In the rows, 128 means zero.
One turn moves every row onto another: examples first, then more rows asked
zarig: [ 91 109  74 125 110  99 159 120 122 161 137 126 147 134 114 156 116 105
 125 116 132 112  86 128 120 109 142 152 119]
susi: [106  86  71 149 128 127 159 119 118 154 136 128 140 126  94 157 114 109
 120  96 133 119  99 125 111 129 147 127 119]
dedo: [154 127 151 153 147 152 123 145 102  98 118 136 105 136 129 100 121 152
 116 124 150 124 146 123 139 160 122  73 125]
tutal: [ 96 124  81 131 127 106 130 127 130 157 145  91 141 167 110 165 124 123
 133 107 132 128 120 135  85 125 134 113 142]
Sem: [160 119 139 149 140 156 128 142 112 100 118 120 108 140 114  94 117 155
 108 115 150 111 148 123 149 164 112  83 133]
rir: [107 166 158  98 133 103 124 152 127 112 114 102 135 139 181 121 120 156
 136 158 138 114 135 135 130 129 114 103 130]
Rog: [158 115 155 157 143 151 124 148 105 111 106 125 117 119 123 102 113 165
 112 120 151 112 141 129 126 161 120  82 131]
Fev: [151 133 142 110 116 120 152 119  97 114 115 163 124 106 141  83 101 152
 133 140 128 107 119 153 174 101 113 134 112]
Dodaz: [104 121  75 125 123 108 149 150 137 148 156 106 137 143 119 180 119 107
 139 113 131 127  99 129  96 132 144 127 123]
masib: [117  92  76 151 135 135 147 103 118 160 128 133 126 135  80 140 128 119
 134  89 132 125 110 140 110 127 148 118 135]
gaz: [117 173 155 103 126 104 119 153 117 102 128 112 121 160 177 113 121 146
 129 160 144 122 135 127 142 128 112 100 128]
momuv: [ 89 109  77 136 123 107 146 136 128 153 145 100 150 147 114 173 114 111
 120 109 135 120 106 121  94 130 139 124 125]
tasef: [108 167 147  97 130 110 122 149 135 107 119  94 120 161 173 112 129 147
 129 155 145 109 136 124 149 140 111 104 139]
Kava: [120  95  75 147 127 130 153 141 130 155 140 130 125 125  94 164 124 106
 134 100 138 121  91 128 108 143 153 129 122]
Lebo: [154 137 149 110 118 134 147 101  95 108 107 165 127 122 145  98 112 145
 140 138 132 110 136 147 183 111 125 138 119]
Tetek: [118 114  73 123 104 103 157 137 127 160 149 132 132 131 107 159 114 104
 137 115 133 116  79 136 121 116 145 156 117]
fovo: [166 125 159 151 136 156 119 131  98 104 109 125 126 140 127 116 115 158
 116 118 151 114 161 127 137 162 124  93 135]
Mek: [ 99 122  78 114 105  95 147 102 120 172 134 129 134 148 108 139 124 114
 140 116 133 115  90 145 123  95 139 155 135]
Nis: [149 141 145 115 118 123 144 121  95 110 116 170 106 125 143  76 114 140
 131 146 138 114 116 139 184 110 120 126 114]
Mora: [119 168 166 101 123 113 118 135 118 111 108 108 137 156 180 130 127 149
 136 155 147 111 146 129 142 135 121 118 139]
totil: [144 138 129 101 120 128 155 112 111 105 119 156 111 126 138  77 113 142
 134 140 129 106 123 145 196 110 112 131 117]

tasef goes to totil
masib goes to tutal
fovo goes to Mora
Where do these go?
dedo goes to gaz
Fev goes to Rog
Kava goes to Dodaz
zarig goes to susi

One turn moves every row onto another: examples first, then more rows asked
nimek: [130 100 108 144 124 166 166  88 135  85  40 159 119 118 153 117 132 156
 150 119 102  84 173 106 152 115  73 134 120 116 158 133 136 105 165]
tumu: [105  95 113  99 144 163 145 106 171 105  41 137 114 110 158 129 128 120
 155 120 109 108 156 134 158 144  61 156 134 137 180 148 127  89 135]
Zep: [162  98 115 144 140 150 112 108 104  66 110 134 102  99 163 132 122 131
  75 175 116 124 163  77 109 115 117 131 116 109 140  87 105 149 124]
Fozo: [138  80 110 134 140 134 106 168 135  88 131 107 107  84 172 164 134 149
 113 181 136 113 151  96 118 153 116 140 126 127 159  90 100 163  91]
gimap: [126  70 122 114 140 129 118 172 140  93 131 113 119  77 193 155 140 154
 126 174 140 119 156  84 129 157 115 142 118 106 165  98 109 165  84]
feva: [140 111 144 128 140 166 146 129 155  87  67 140 124 132 144 131 142 143
 115 119 122 105 198 121 193 143  79 146 117 135 147 147 107  85 149]
Tob: [122  98 107 127 125 166 161  79 141  86  33 156 136 117 159 119 136 141
 158 111 103  93 171 102 151 119  69 140 124 104 167 131 146 110 146]
voli: [136 113 122 124 122 162 162  82 147  75  44 158 150 127 152 123 146 146
 145 103 110 100 175 101 156 130  70 134 125 102 162 120 145 110 146]
kani: [125 108 144  98 147 166 156 107 179  93  62 152 141 129 158 131 143 123
 140 114 123 125 178 118 179 165  72 151 121 123 164 142 123  89 126]
nepip: [125  70 111 123 150 140 124 154 146  95 134 123 110  82 182 161 130 141
 133 188 134 122 143  89 113 168 117 143 117 122 160  95 106 163  82]
mudu: [131 110 115 116 129 125 161  81 132  86  52 153 144 119 152 110 149 152
 141 113 110  95 164  96 139 128  65 131 127  72 154 109 160 138 142]
sudon: [142  91  93 132 141 148 112  98 111  78  93 132  87  85 169 131 111 121
  95 179 105 119 136  89  84 116 105 135 129 116 160  87 113 149 124]
puze: [155  98 129 122 149 154 127  91 122  68 115 152 124 105 174 132 129 118
  90 173 122 145 160  66 108 143 117 134 109  94 142  84 114 152 105]
supav: [133  74 116 129 145 140 112 162 138  89 136 115 118  88 179 163 136 143
 120 181 139 122 159  85 125 160 120 143 117 117 155  94 103 165  80]
vonib: [118  92 101 127 133 133 161  83 120  97  44 150 124 110 158 104 136 154
 148 126 103  84 166  95 139 112  68 136 120  75 151 125 155 137 148]
begam: [138 106 158  77 146 159 135 143 171  92  99 128 121  91 177 144 144 133
 125 142 118 139 159 129 181 193  89 169 136 114 145 150 129 110 114]
Lobiz: [138  91 107 109 150 151 127  82 130  79 100 149 109  89 180 130 118 108
 111 177 111 141 132  78  83 143 107 137 121 102 163  85 124 151 105]
popup: [144 115 123 142 121 162 169  91 141  74  51 162 133 126 147 122 142 160
 136 111 109  91 179 105 158 127  73 130 122 115 154 121 134 105 165]
Revo: [119  64 116 115 143 130 130 169 145  99 130 120 104  69 195 152 133 156
 135 184 136 116 145  88 119 160 114 142 117 114 169 102 108 161  92]
sav: [129  76 103 129 143 135 117 161 143  94 130 114  99  78 176 162 128 146
 126 186 130 115 137  99 106 161 113 141 128 133 165  90 103 161  94]
delod: [128  91 124 108 138 160 115 160 141 102  80 104  75  73 169 138 124 145
 118 154 102 104 154 146 174 149  87 170 147 135 148 165 117 106 142]
nep: [145 119 125 130 130 125 176  90 132  82  66 163 133 123 146 111 149 168
 128 120 111  91 170  96 143 134  70 124 119  84 143 106 149 130 163]
nuf: [129  76 114 123 138 125 127 176 144  94 132 115  97  69 185 154 133 165
 125 181 134 108 142  96 115 157 112 136 126 124 171  94 104 159 104]
vori: [134 101 111 144 133 133 175  92 120  91  59 161 111 114 151 102 136 171
 135 133 103  79 171  98 142 118  75 127 112  88 139 122 143 129 169]
pas: [151 107 155 109 140 161 126 163 148  89 103 118  99  91 166 141 140 153
 103 150 116 119 176 132 194 168  96 162 132 127 130 159 112 104 139]
dom: [121  98 114 131 137 163 134 128 148  99  47 126  97 113 146 128 125 140
 128 124 109  89 176 137 173 122  69 151 132 147 165 153 109  85 157]
gab: [115  91 127  76 144 158 123 140 164 106  77 114  98  72 181 140 131 126
 141 147 104 125 139 142 161 173  79 174 150 123 164 159 133 110 118]
konoz: [136  81 122 121 134 123 117 180 140  89 133 108 111  76 183 158 141 163
 116 171 140 112 152  92 126 153 113 137 126 116 167  91 104 162  97]

dom goes to feva
nuf goes to konoz
Tob goes to nimek
Where do these go?
sudon goes to Zep
sav goes to Fozo
begam goes to gab
mudu goes to vonib

One turn moves every row onto another: examples first, then more rows asked
Gevu: [156 138 158 148 102 116 139  95  94  87 101 140 111 114 156 105  88 166
 120 163 105 117 101 134 131 132 145 141 100 138 105 112 113 164 144]
tedod: [113  67 134 158  93 112  93 159 140 120 142 135 141 104 129  89 131 114
 118  92 134 139 105 119 100 171 101 101 104 137 137 137 133 126 140]
mim: [ 95  77 126 170  98 125  85 147 143 108 142 168 133 105 116  89 130 101
 117 105 139 147 115 117  89 165 107 116 106 129 136 122 129 134 147]
Bil: [168 107 118 161 110 182 138 114 132  72 155 131 134  95 138 154  82 116
 124 170 130 123 103 115 117  76 149 112 103  93 118 123 132 159 143]
zokim: [157 120 181 138  92 154 150 106 102  91 105 142  97 108 158 109  87 147
 131 169 105 113 111 121 144 106 135 124 106 134 103 128 129 149 137]
vipak: [145  85 184 128 101 145 137  88 113  83 141 167 105  92 125 116  85 158
 160 141 110 120 117 129 131  87 144 118 102 126 105 125 125 135 147]
fili: [170  97  94 172  93 167 122 125 130  66 179 133 138 104 150 146  91 122
 124 155 133 154 111 136 124  88 148 113 113 103 108 117 130 183 156]
sezib: [142 103 143 164 104 168 140 108 111  78 151 115 114  71 112 169 105 110
 110 179 110 143 110 131 154  77 145  92 117 116 121 124 124 149 147]
Rodo: [169 132 167 132 102 126 132  95  84  82 111 162 110 105 149  95  85 143
 108 169 109 133 112 117 134 116 134 143 112 130 109 100 116 149 133]
duko: [145 100 171 115 108 126 123  69  97  90 131 176 105  82 121 118  67 146
 139 136 108 147 100 144 121 113 137 133 115 120 113 115 121 131 145]
fom: [ 89 111 133 141  95 120 101 164 133 131 126 107 139  90 126 101 139 137
  99 138 136 150 106 102 124 165 100 147  91 131 141 104 102 144 165]
meb: [108  88 131 140  98 114  90 169 126 121 150 107 160  93 110 117 148 107
 102 107 140 130  84 138 128 151  96 109  89 115 144 145 118 126 130]
Ruv: [131 108 108 169  81 129 103 158 147 116 122 127 189 110 122  89 143 115
 129 115 170 152 119 130 123 144 121  99 100 117 150 116 119 128 130]
susuv: [111  88 140 134  88 110 107 170 130 130 139  99 154 101 129  92 148 143
 103 115 138 140 111  99 124 163 101 128  94 136 142 121 109 139 148]
karek: [140 106 120 164  84 146 133 113 111  86 166 113 114  71 141 180 123 115
 103 160 107 161 101 146 160  86 130 106 120 109 120 127 126 176 163]
bom: [104 102 142 147  89 109 112 157 141 132 122  99 152  93 135  97 147 144
 113 128 138 144 113 102 113 164 103 144  92 133 146 107  97 150 156]
Rar: [138 115 117 173 104 137 128  97  91  67 152 120 128  74 128 171 131 110
 104 169 105 143  92 150 160  96 152  97 118 120 129 125 112 169 152]
Raz: [163 113  83 165 108 162 128  97 123  68 153 132 157 100 144 151  88 130
 134 154 138 143  93 137 118  99 167 110 111  99 127 118 123 175 154]
femi: [145  98 181 141  80 114 122  81 106  94 150 168 109 102 115 120  75 161
 148 134 108 140 108 160 127 114 130 128  99 117  90 125 130 130 139]
tuvu: [133  98 112 160  82 122 100 167 139 120 139 112 180 109 118  89 137 119
 111 113 162 149 112 112 125 155 111  93  98 121 145 120 127 118 132]
Tepo: [144 106 118 137 102 159 129 100  88  81 149 132 131  65 138 167 120 103
  99 169 103 162 101 136 157  83 149 115 129 113 137 119 120 164 145]
diso: [175 102  92 152 115 168 113 113 116  66 159 144 145  82 155 141  81 109
 128 168 119 154  93 133 124  90 161 115 115 108 123 106 128 156 149]
tufu: [133  93 167 143  97 112 130  56  97  82 137 179 114  99 117 120  93 162
 149 126 108 133 109 144 117 120 150 123 111 127 112 124 119 146 146]
basi: [166 140 173 142  79 117 142 109 101 100 112 151 111 121 145 105  90 166
 108 153 113 126 121 140 139 109 127 145  98 122  93 115 129 156 128]
kag: [100  65 142 174  96 113  92 145 144 109 138 146 135 104 121  91 134 104
 127 101 132 142 113 132  86 171 107 113 107 139 136 132 117 141 139]
vabe: [ 99  97 135 148  95 117  85 161 125 113 142 107 164  87 114 122 156  99
 122 126 138 129  78 157 137 150 100 119  85 114 143 141 101 131 131]
vuz: [ 87  96 130 142  99 123  73 167 119 112 146 133 156  86 111 114 153  99
 120 125 130 132  80 158 143 145 107 122  83 120 138 136 114 120 137]
Dubo: [119 118 101 154  76 141  99 162 138 125 117 139 185 112 131  85 139 121
 125 124 164 155 118 122 133 145 124 113  96 116 147 112 131 121 136]

fili goes to basi
bom goes to vabe
Rodo goes to Tepo
Where do these go?
zokim goes to sezib
susuv goes to meb
fom goes to vuz
Raz goes to Gevu

One turn moves every row onto another: examples first, then more rows asked
batap: [143  91 134 123 127 129 118 112 171 138 182 137 142 106]
goru: [168  99 147 136 165 171 141  79 152 127 120 143 117 131]
Lol: [154 140 130 139  99 153 131 127 128 173 152 133 157 127]
tazar: [152 128 152 137 171 161 122  81 115 114 130 128 143 135]
Dur: [136  95  99 164 110 194 147 129 132 133 177 142 137 107]
pegim: [124 131 115 133 114 167 104 140 135 144 121 181 127 125]
tope: [134 113 113 149 120 123 145 104 120 158 141 194 149 152]
Lerul: [134  87  89 129 108 138 112 114 106 148 136 152 148 104]
neguf: [143  52 133 120 141 168 131 102 122 124 159 160 107 123]
pazo: [141 117  87 128 119 212 118 123 132 146 148 132 152 118]
fol: [124 141 133 134 167 154 100 103 158 157 178 133 157 154]
gel: [115  84 101 157 118 183 146 118 101 128 163 175 120 117]
Razu: [103 129 109 159 138 197 136 107 106 171 164 169 124 151]
fop: [156  73 129 122 134 181 146 100 159 129 187 134 133 120]
Dov: [ 93 116 121 130 130 159 131 106 126 104 161 114 171 117]
Bokam: [141  93 151 118 149 195 108 122 113 139 149 141 103 132]
Pabes: [135 103 129 110 151 154 132  59 174 135 134 149 126 110]
Rore: [127 100 116 137 158 126 126  83 167 143 189 152 161 143]
nedi: [102 100 133 124 129 190 153  95 165 169 126 149 108 136]
Dig: [151  96  85 145 124 170 158  85 114 158 167 144 173 144]
zez: [133  92  96 169 108 140 130 131 139 147 167 148 141  98]
Ved: [133 132 137 124 172 150 120  63 118 112 142 133 155 133]
tunut: [ 80 100 125 106 117 174 143  91 153 144 139 152 120 113]
kored: [112 122 136 131 174 139  88 106 121 151 150 159 130 157]
Nuno: [109 119 122 148 116 190 121 134  99 150 152 165 109 120]
Keni: [126 103 132 132 179 191 114  95 109 144 158 157 122 169]
dabuv: [120 139 104 170 128 155 121 121 144 189 168 139 147 131]
tiva: [138 101 141 170 152 153 139 122 139 165 111 126 128 153]
ronep: [ 99 126 104 163 136 143 120 109 113 184 153 172 129 142]
Tak: [123 134 133 109 160 146 113  62 138 120 147 131 151 116]
nobam: [157 102 143 121 152 165 135  76 174 135 122 144 115 113]
zos: [140 142 112 149 130 199 149 112 147 155 154 174 152 165]
lib: [121  87 135 151 147 166 153 100 152 175 113 150 109 155]
rif: [127 103  83 179 131 147 144 104 147 166 178 151 157 129]
lof: [ 77 103 112 112 124 172 145  86 140 114 161 139 152 116]
neki: [119  90  73 138 138 182 132  99 121 133 137 192 142 143]
Buv: [163 108 154 141 170 157 129  84 125 117 117 140 125 134]
vad: [126 126 129 105 155 157 124  55 166 129 147 136 144 111]
kolu: [113 105 123 161 147 135 133 112 114 110 144 115 173 135]
Vala: [134 105 131 177 161 150 142 116 123 136 133 113 160 157]

pegim goes to Lol
rif goes to gel
Where do these go?
lib goes to kolu
neguf goes to kored
Tak goes to nobam

One turn moves every row onto another: examples first, then more rows asked
fisor: [100 105  88 174  99 166 126 125 150  33 123 147 109 167  97 162 140 134
  96 124 118  84 140 165 113 143 105 162 163 101]
Lume: [115 104  99 155 136 122  73 124 114  68 125 140  75 152 105  69 125 116
  95  79 150 111  98 159 104 128 112 140 133 102]
vumod: [143 138 125 166 100 116 115  77 113  78 131 137 135 143 115 114 144 136
 148 122 128  93  75 160 101 123 126 164 157 163]
dovoz: [137 152  92 158 138 129 127 114 146  64 140 144 128 150 104  86 172 140
  80  97 127 162 108 134 125 123 125 122  92 133]
moto: [ 96 146  81 154 114 155 129 103 124  74 140 140  98 149 147 100 131 158
 111 177 124  99 134 168 144 162 132 142 112 119]
libo: [105 134 125 175 127 125 125 127 118  48 135 157  93 161  89  94 128 115
  78  62 179  91 112 164 126 116 114 114 119 150]
zosu: [ 95 167  93 185 110 167 102 102 107  72 125  94 156 140 109 111 102 105
 114 112 135 106  95 166  84 124 107 116 157  74]
Mifer: [ 93 177 105 191  99 185 111 100  99  49 141 137 152 130  60 116 130 108
  98 111 146 100 112 170 113 108 105 106 156 101]
tal: [105 177  95 192  94 183 108 114 119  54 139 115 164 142  82 124 126 103
 131 112 131 112  94 159 107 124  96 104 139  88]
gafaz: [ 73 159 101 197 119 177  91  99  93  62 132 120 143 125  91 106 110 111
  83 107 141  97  99 166 104 117 125 117 167  86]
Sot: [118 117 151 153 102 132 122  73 106  67 162 133 146 153 101 114 141 149
 127  92 141  79 103 145  98  99 149 157 141 149]
Far: [137 132 116 166 135 128 112 125 138  49 147 163 111 127 131  88 117 105
  75  96 153 152 120 150  82 150 155 143 118 127]
Kib: [144 131  91 171 102  94 103 124 156  85 129 114 103 148 102  71 139 124
 138 113 145 117 117 162 105 138 123 115 120  92]
viri: [133 128 117 143  84 186  91 110 109  65 156 145 166 166  92  93 150 118
  92 129 133 116 122 127 147  88 128 109 132 103]
Zudog: [ 96 103  87 163  95 158 128 113 153  55 116 143 120 153 102 153 148 151
  86 125 116  78 149 165 110 136 118 153 160  83]
dalal: [129 146 115 174  86 118 126 132 158  74 129 162 133 133  98 103 151 120
 114  82 162  99 110 158 135 137 121  86  88 123]
nuten: [109 150 107 184 110 147 110 101 102  81 125 122 148 164 116  84 135 127
  63 147 142 106 110 146 161  90 145 109 168 139]
kot: [108 115 125 166 117 131  94  82 108  78 140 129 140 150 118 110 155 155
 128  96 115  92  60 135 122 115 138 161 142 150]
sos: [ 93 127  87 125 123 180 119 100 103  62 153 150  90 163 129  99 135 158
 100 153 124 100 139 160 137 145 115 153 107 112]
Pup: [149 135 126 168  88 167 105 131 117  45 158 117 152 190 122 104  97  82
 125 140 150 123 118 139 113 115 127 126 150 120]
Gesed: [129 118 146 175  86 137  99  95 122  58 160 159 147 129 108 125 140 128
 148 107 133  88  81 144 108 135 153 156 140 153]
pabop: [138 131 110 150 137 128 127 120 147  54 163 125 126 159 117  85 135 127
  93  89 141 158 131 131  86 129 145 134  95 109]
nup: [102 118  87 166  99 162 140 123 151  46 103 147 124 168 119 172 137 135
  90 115 120  80 125 170 111 145  92 153 153 109]
madu: [ 90 135 107 142 116 184 140 118 112  39 167 153  99 174 137 119 114 142
 109 141 142  93 140 160 135 155 121 147  96 133]
torip: [132 140 113 164 101 160  89 118 104  81 106 145 154 150 164 103  97  88
  81 134 144 112  83 153 122 127 127 124 160 127]
vifi: [139 160  99 177 141 117 128 114 136  57 128 168 108 129 112  87 148 119
  63 113 146 153 111 159 115 137 135 132 124 159]
Zapat: [ 87 115  85 180 100 150 140 119 161  58 106 130 129 162 122 163 142 150
  87 121 116  76 132 164 120 144 116 144 154  98]
zopo: [102 150 101 142 100 169 144 111 126  65 141 163 115 147 159 123 115 139
 111 156 141  91 133 171 131 170 124 135  95 129]

fisor goes to nup
sos goes to madu
Where do these go?
kot goes to Sot
dovoz goes to pabop
nuten goes to viri
libo goes to dalal
Mifer goes to tal

